In the data rows, the value 500 means zero.
Here is a table of points, one per row:
array([591., 493., 428., 447., 390., 514., 442., 487., 557., 505., 484., 613., 591., 444., 498., 567., 455., 427., 552., 524., 307., 514., 554., 507., 578., 500., 552., 599., 513., 412., 515., 621., 439., 502.])
array([522., 319., 401., 602., 486., 261., 515., 580., 458., 463., 632., 520., 516., 395., 397., 463., 496., 423., 409., 587., 411., 362., 404., 341., 666., 523., 526., 565., 538., 593., 491., 537., 490., 388.])
array([476., 549., 639., 467., 539., 430., 631., 513., 435., 546., 604., 523., 454., 370., 381., 548., 528., 468., 487., 382., 650., 479., 389., 495., 595., 432., 522., 527., 556., 461., 521., 543., 518., 535.])
array([453., 573., 585., 445., 524., 545., 555., 574., 510., 493., 727., 439., 676., 474., 435., 416., 547., 542., 547., 531., 447., 440., 517., 448., 437., 478., 523., 439., 396., 569., 381., 362., 474., 523.])
array([463., 410., 417., 301., 363., 543., 500., 495., 617., 630., 329., 613., 654., 393., 514., 322., 289., 607., 659., 725., 553., 578., 446., 495., 461., 617., 491., 549., 781., 414., 669., 419., 535., 413.])
array([507., 547., 512., 718., 574., 520., 428., 449., 643., 443., 397., 602., 451., 682., 422., 613., 547., 421., 431., 417., 407., 680., 447., 430., 534., 357., 501., 346., 568., 549., 541., 506., 311., 370.])
array([406., 603., 601., 470., 552., 418., 264., 589., 533., 561., 580., 529., 470., 639., 449., 579., 629., 669., 527., 342., 541., 540., 565., 522., 669., 429., 458., 407., 611., 454., 780., 557., 301., 514.])
array([652., 529., 596., 476., 502., 555., 373., 505., 512., 481., 535., 499., 448., 718., 583., 577., 456., 589., 598., 644., 451., 509., 460., 514., 478., 440., 611., 440., 385., 405., 577., 577., 680., 463.])
array([569., 515., 578., 525., 626., 198., 514., 550., 531., 437., 360., 473., 241., 556., 467., 561., 584., 498., 427., 534., 618., 518., 246., 436., 362., 703., 290., 388., 426., 652., 453., 486., 506., 432.])
array([606., 445., 531., 542., 477., 503., 397., 458., 282., 396., 489., 535., 582., 374., 404., 484., 639., 433., 416., 453., 488., 340., 409., 463., 538., 387., 404., 512., 338., 483., 543., 515., 507., 670.])
array([421., 493., 336., 594., 431., 524., 704., 503., 438., 447., 391., 475., 516., 537., 586., 634., 495., 323., 443., 478., 392., 494., 561., 519., 630., 590., 522., 579., 435., 466., 409., 520., 416., 459.])
array([397., 421., 423., 563., 554., 336., 409., 668., 639., 541., 469., 537., 369., 562., 383., 592., 676., 446., 380., 459., 528., 472., 534., 540., 626., 758., 560., 474., 509., 509., 435., 429., 580., 282.])
array([542., 508., 601., 585., 473., 540., 603., 642., 680., 439., 276., 634., 469., 494., 628., 487., 449., 582., 491., 503., 238., 756., 516., 552., 441., 516., 563., 456., 680., 377., 400., 373., 474., 491.])
array([629., 558., 426., 500., 533., 521., 457., 617., 533., 376., 553., 485., 713., 586., 420., 437., 424., 551., 487., 519., 376., 463., 578., 497., 479., 408., 618., 628., 389., 452., 411., 658., 617., 380.])
array([481., 544., 599., 476., 499., 469., 488., 480., 547., 499., 508., 542., 401., 512., 565., 608., 472., 447., 430., 414., 522., 415., 449., 476., 477., 393., 414., 493., 610., 576., 539., 443., 565., 570.])
array([517., 476., 384., 665., 540., 560., 371., 408., 524., 433., 516., 465., 583., 570., 494., 490., 379., 656., 607., 490., 424., 434., 470., 445., 440., 437., 510., 471., 480., 495., 354., 585., 531., 460.])
array([596., 479., 666., 553., 516., 543., 547., 423., 399., 512., 570., 469., 646., 490., 454., 593., 549., 611., 541., 493., 369., 633., 584., 588., 328., 388., 468., 476., 501., 431., 506., 538., 462., 515.])
array([449., 479., 459., 434., 514., 476., 619., 681., 450., 491., 347., 575., 509., 352., 589., 453., 583., 450., 373., 484., 234., 581., 419., 413., 311., 475., 551., 538., 529., 438., 472., 513., 467., 397.])
array([459., 404., 302., 402., 445., 580., 632., 489., 633., 526., 462., 551., 553., 475., 505., 554., 461., 308., 459., 485., 432., 580., 706., 492., 575., 471., 534., 534., 591., 492., 349., 595., 529., 547.])
array([339., 466., 529., 495., 464., 641., 480., 534., 535., 420., 445., 412., 399., 647., 458., 408., 653., 499., 501., 491., 487., 372., 566., 651., 478., 546., 464., 482., 505., 526., 538., 712., 548., 548.])
array([493., 573., 603., 268., 444., 531., 477., 328., 339., 472., 493., 480., 545., 543., 521., 495., 472., 522., 412., 457., 507., 405., 489., 527., 537., 506., 560., 609., 517., 562., 542., 521., 460., 634.])
array([490., 568., 610., 476., 495., 571., 548., 452., 521., 617., 589., 359., 640., 577., 484., 476., 402., 534., 505., 458., 588., 545., 545., 569., 437., 576., 492., 501., 371., 580., 463., 447., 553., 678.])
array([418., 560., 296., 431., 444., 503., 568., 499., 469., 505., 417., 461., 398., 518., 605., 527., 429., 300., 513., 369., 450., 458., 575., 530., 516., 602., 553., 569., 471., 356., 536., 476., 364., 512.])
array([358., 606., 579., 528., 567., 456., 391., 696., 493., 625., 626., 536., 433., 642., 396., 493., 636., 594., 436., 422., 475., 466., 536., 688., 679., 621., 460., 404., 484., 682., 599., 542., 312., 558.])
array([425., 455., 557., 482., 498., 604., 477., 564., 396., 544., 226., 394., 505., 393., 459., 451., 395., 500., 453., 732., 519., 644., 637., 462., 466., 395., 281., 504., 545., 422., 528., 261., 506., 261.])
array([479., 433., 553., 398., 415., 468., 482., 452., 468., 470., 765., 605., 535., 531., 393., 455., 577., 359., 554., 303., 692., 476., 463., 488., 438., 542., 501., 565., 388., 517., 412., 331., 490., 503.])
array([565., 514., 419., 442., 436., 361., 447., 509., 458., 345., 488., 478., 390., 497., 543., 460., 595., 418., 545., 566., 541., 418., 448., 494., 610., 444., 645., 511., 554., 571., 527., 364., 696., 469.])
array([517., 495., 434., 391., 599., 533., 296., 385., 496., 496., 484., 324., 540., 465., 473., 338., 519., 592., 576., 496., 622., 424., 532., 614., 558., 508., 662., 541., 535., 564., 406., 560., 465., 475.])
array([611., 537., 600., 522., 406., 428., 507., 334., 396., 463., 582., 544., 541., 448., 414., 614., 640., 533., 569., 453., 510., 421., 463., 589., 482., 475., 453., 435., 506., 424., 509., 558., 573., 544.])
array([409., 605., 520., 574., 529., 486., 642., 370., 402., 565., 680., 438., 449., 467., 446., 424., 430., 480., 513., 442., 543., 554., 548., 315., 479., 536., 512., 495., 406., 578., 553., 440., 583., 528.])
array([459., 498., 563., 477., 494., 491., 555., 499., 664., 513., 409., 364., 487., 591., 426., 427., 526., 694., 448., 471., 590., 433., 620., 685., 654., 395., 536., 419., 469., 457., 577., 506., 484., 604.])
array([514., 445., 365., 387., 436., 551., 559., 467., 483., 588., 525., 436., 445., 396., 572., 456., 537., 386., 461., 551., 515., 633., 393., 592., 515., 485., 473., 527., 522., 463., 585., 601., 472., 502.])
array([588., 543., 647., 424., 454., 438., 536., 502., 260., 403., 500., 526., 445., 483., 510., 484., 498., 476., 573., 379., 601., 553., 375., 504., 566., 378., 457., 548., 452., 524., 439., 525., 561., 587.])
array([544., 559., 573., 515., 518., 605., 525., 700., 635., 571., 506., 336., 490., 479., 526., 501., 595., 625., 654., 379., 450., 481., 581., 632., 516., 444., 405., 525., 500., 611., 534., 568., 463., 454.])
array([534., 507., 411., 598., 469., 407., 356., 454., 519., 353., 668., 515., 657., 339., 373., 428., 291., 495., 640., 569., 568., 442., 536., 441., 318., 693., 642., 612., 496., 583., 507., 389., 541., 633.])
array([468., 568., 503., 571., 496., 520., 708., 446., 430., 599., 592., 419., 596., 317., 477., 364., 541., 345., 471., 435., 711., 411., 579., 483., 370., 606., 360., 564., 468., 692., 423., 474., 504., 502.])
array([562., 525., 427., 624., 690., 667., 502., 433., 627., 574., 484., 575., 441., 566., 647., 593., 417., 399., 452., 644., 472., 422., 378., 367., 543., 480., 365., 418., 552., 513., 412., 543., 595., 590.])
array([488., 396., 413., 532., 281., 418., 459., 499., 468., 452., 578., 559., 451., 588., 630., 464., 485., 428., 457., 529., 748., 420., 528., 362., 411., 496., 500., 417., 354., 600., 299., 342., 526., 506.])
These points spread out most along one direction. Take the direction at right angles to it along which they spread out most. Go by this last direction. For each point below, how far along it does it lie, from 0 to 99? The average is 50, and the first point in the table lies past the average. One standard deviation of the points above along it is 16.
array([605., 500., 446., 610., 582., 697., 541., 524., 546., 451., 655., 564., 524., 453., 559., 404., 341., 585., 327., 658., 497., 460., 523., 475., 329., 533., 640., 588., 529., 461., 380., 592., 537., 507.]) 70
array([570., 469., 500., 650., 544., 586., 487., 486., 540., 551., 279., 564., 520., 578., 492., 647., 520., 530., 415., 510., 395., 674., 485., 444., 276., 450., 560., 335., 527., 432., 555., 475., 340., 557.]) 44
array([518., 560., 600., 583., 650., 374., 334., 455., 474., 620., 484., 615., 390., 586., 403., 633., 527., 472., 681., 591., 456., 486., 430., 531., 868., 578., 347., 691., 561., 368., 535., 539., 477., 592.]) 29
array([560., 469., 581., 515., 495., 494., 624., 448., 408., 601., 690., 412., 528., 508., 522., 466., 503., 499., 443., 433., 619., 390., 501., 489., 446., 552., 576., 437., 377., 523., 494., 480., 541., 538.]) 53
array([434., 464., 364., 401., 497., 629., 513., 417., 334., 510., 453., 589., 411., 212., 508., 565., 535., 558., 530., 499., 630., 477., 407., 538., 463., 559., 466., 522., 513., 431., 507., 576., 616., 430.]) 64
array([596., 371., 522., 559., 614., 518., 505., 496., 539., 570., 327., 423., 537., 649., 681., 556., 518., 683., 522., 500., 531., 697., 477., 411., 401., 442., 502., 427., 556., 504., 590., 517., 430., 502.]) 41
array([453., 505., 473., 611., 531., 584., 309., 549., 463., 416., 484., 368., 624., 399., 491., 336., 462., 528., 522., 642., 644., 426., 439., 490., 515., 384., 715., 516., 476., 488., 469., 612., 526., 473.]) 58
array([473., 457., 477., 287., 370., 510., 537., 422., 484., 524., 526., 545., 443., 391., 524., 557., 481., 604., 615., 550., 518., 583., 391., 462., 446., 482., 518., 496., 564., 484., 485., 484., 463., 526.]) 60
array([577., 450., 410., 501., 463., 534., 571., 605., 588., 595., 433., 560., 407., 506., 647., 395., 463., 504., 378., 526., 369., 697., 598., 527., 328., 437., 396., 411., 567., 382., 535., 562., 515., 579.]) 54
array([206., 487., 592., 403., 532., 430., 503., 433., 667., 484., 450., 566., 481., 465., 574., 527., 338., 447., 500., 562., 417., 385., 657., 471., 538., 626., 388., 402., 438., 510., 580., 292., 480., 249.]) 53
array([507., 573., 449., 478., 551., 431., 613., 428., 476., 382., 433., 452., 407., 641., 570., 578., 513., 458., 572., 423., 449., 461., 545., 496., 692., 424., 453., 608., 461., 464., 634., 435., 476., 547.]) 41
